In the rows, 100 means zero.
Each path below is one point turned by a fixed rotation once a step. After each direction that follows a path, write how fast that rotation turns it, in degrees a step (0 if it stays still).
Each turn is a multiple of 5 degrees from 10 to 175, or 0.
Each row of a path follows its step; steps can be skipped.
path 1
step 1: [81, 129, 112, 120, 139, 96, 130, 67, 97, 90, 114, 128, 103, 104, 113, 110, 110, 98, 65, 84, 134, 119, 118, 103, 105, 53, 148, 104, 80, 108, 127, 83, 92, 99, 69, 111, 81, 103, 97, 128, 88, 89, 111, 85, 86, 94, 122]
step 3: [99, 57, 129, 103, 91, 98, 131, 106, 114, 95, 88, 82, 108, 77, 116, 96, 90, 129, 127, 108, 95, 105, 100, 111, 132, 107, 72, 120, 108, 137, 126, 53, 119, 113, 114, 98, 68, 145, 109, 133, 121, 100, 117, 87, 100, 100, 103]
step 6: [115, 103, 67, 140, 75, 98, 88, 96, 110, 83, 93, 108, 106, 69, 117, 100, 117, 105, 127, 111, 115, 125, 103, 93, 86, 38, 116, 123, 96, 81, 82, 87, 84, 82, 93, 110, 116, 82, 87, 147, 127, 95, 136, 102, 93, 75, 107]
step 9: [70, 77, 106, 99, 131, 57, 89, 93, 106, 113, 121, 149, 109, 96, 101, 127, 92, 71, 96, 84, 124, 85, 111, 104, 109, 95, 109, 71, 99, 151, 86, 89, 130, 98, 107, 111, 112, 85, 90, 146, 97, 130, 100, 94, 74, 96, 106]
step 10: [93, 76, 120, 93, 133, 85, 95, 55, 65, 74, 91, 102, 71, 99, 116, 127, 96, 155, 104, 107, 78, 90, 88, 100, 112, 116, 74, 121, 86, 125, 90, 96, 67, 138, 93, 106, 113, 87, 115, 103, 108, 96, 97, 83, 123, 109, 129]
step 12: [78, 80, 97, 149, 103, 92, 141, 112, 69, 110, 122, 102, 86, 95, 79, 87, 99, 93, 139, 121, 113, 88, 116, 124, 92, 90, 107, 118, 84, 102, 71, 143, 135, 134, 84, 79, 83, 108, 89, 82, 123, 99, 106, 126, 111, 83, 99]
step 13: [120, 107, 84, 145, 107, 102, 128, 92, 100, 86, 129, 67, 101, 99, 145, 95, 91, 107, 84, 63, 102, 113, 102, 144, 100, 85, 112, 102, 86, 90, 133, 85, 99, 97, 88, 107, 65, 87, 80, 119, 94, 54, 101, 73, 100, 100, 127]
step 14: [80, 108, 97, 123, 118, 79, 90, 109, 115, 104, 91, 83, 85, 107, 92, 127, 106, 78, 92, 140, 111, 135, 123, 116, 105, 95, 81, 119, 95, 85, 76, 73, 99, 67, 114, 107, 85, 47, 69, 144, 102, 124, 101, 94, 85, 100, 61]
step 17: [82, 81, 101, 123, 113, 83, 113, 100, 52, 104, 102, 121, 127, 113, 87, 110, 108, 80, 89, 122, 95, 49, 68, 91, 96, 85, 120, 109, 77, 122, 83, 111, 103, 104, 123, 95, 109, 37, 118, 87, 98, 118, 111, 100, 91, 127, 133]
[88, 102, 97, 90, 102, 101, 97, 97, 109, 97, 102, 95, 111, 94, 110, 95, 96, 96, 95, 105, 104, 111, 107, 102, 107, 107, 90, 103, 108, 113, 105, 106, 109, 104, 101, 113, 96, 92, 106, 106, 94, 106, 94, 97, 112, 101, 97]
60
[100, 106, 97, 101, 90, 112, 99, 105, 101, 85, 107, 100, 104, 94, 94, 106, 95, 107, 96, 94, 108, 108, 88, 95, 96, 104, 94, 107, 96, 108, 109, 90, 101, 89, 85, 103, 98, 108, 98, 104, 101, 95, 103, 100, 95, 100, 110]
145
[106, 106, 105, 107, 100, 95, 87, 107, 102, 95, 95, 94, 102, 101, 87, 98, 95, 112, 105, 102, 92, 107, 106, 101, 110, 99, 97, 112, 103, 94, 98, 98, 93, 99, 106, 100, 104, 109, 118, 105, 104, 111, 99, 93, 101, 94, 97]
90
[106, 90, 93, 95, 94, 88, 95, 111, 107, 104, 111, 105, 90, 84, 107, 105, 106, 109, 104, 90, 96, 104, 98, 102, 104, 99, 108, 101, 102, 101, 102, 97, 106, 111, 102, 96, 99, 101, 95, 101, 102, 102, 99, 101, 111, 90, 111]
115
[95, 101, 99, 102, 98, 103, 90, 106, 89, 101, 106, 101, 109, 97, 96, 105, 103, 113, 95, 108, 99, 95, 107, 102, 109, 101, 94, 102, 106, 106, 98, 106, 106, 104, 92, 81, 103, 89, 90, 90, 103, 100, 89, 97, 91, 106, 97]
145
[106, 95, 105, 95, 93, 97, 108, 88, 91, 95, 92, 103, 97, 105, 87, 102, 101, 106, 92, 96, 108, 103, 113, 98, 98, 98, 102, 99, 97, 97, 104, 116, 116, 96, 102, 100, 107, 100, 100, 111, 100, 98, 94, 101, 104, 90, 109]
130
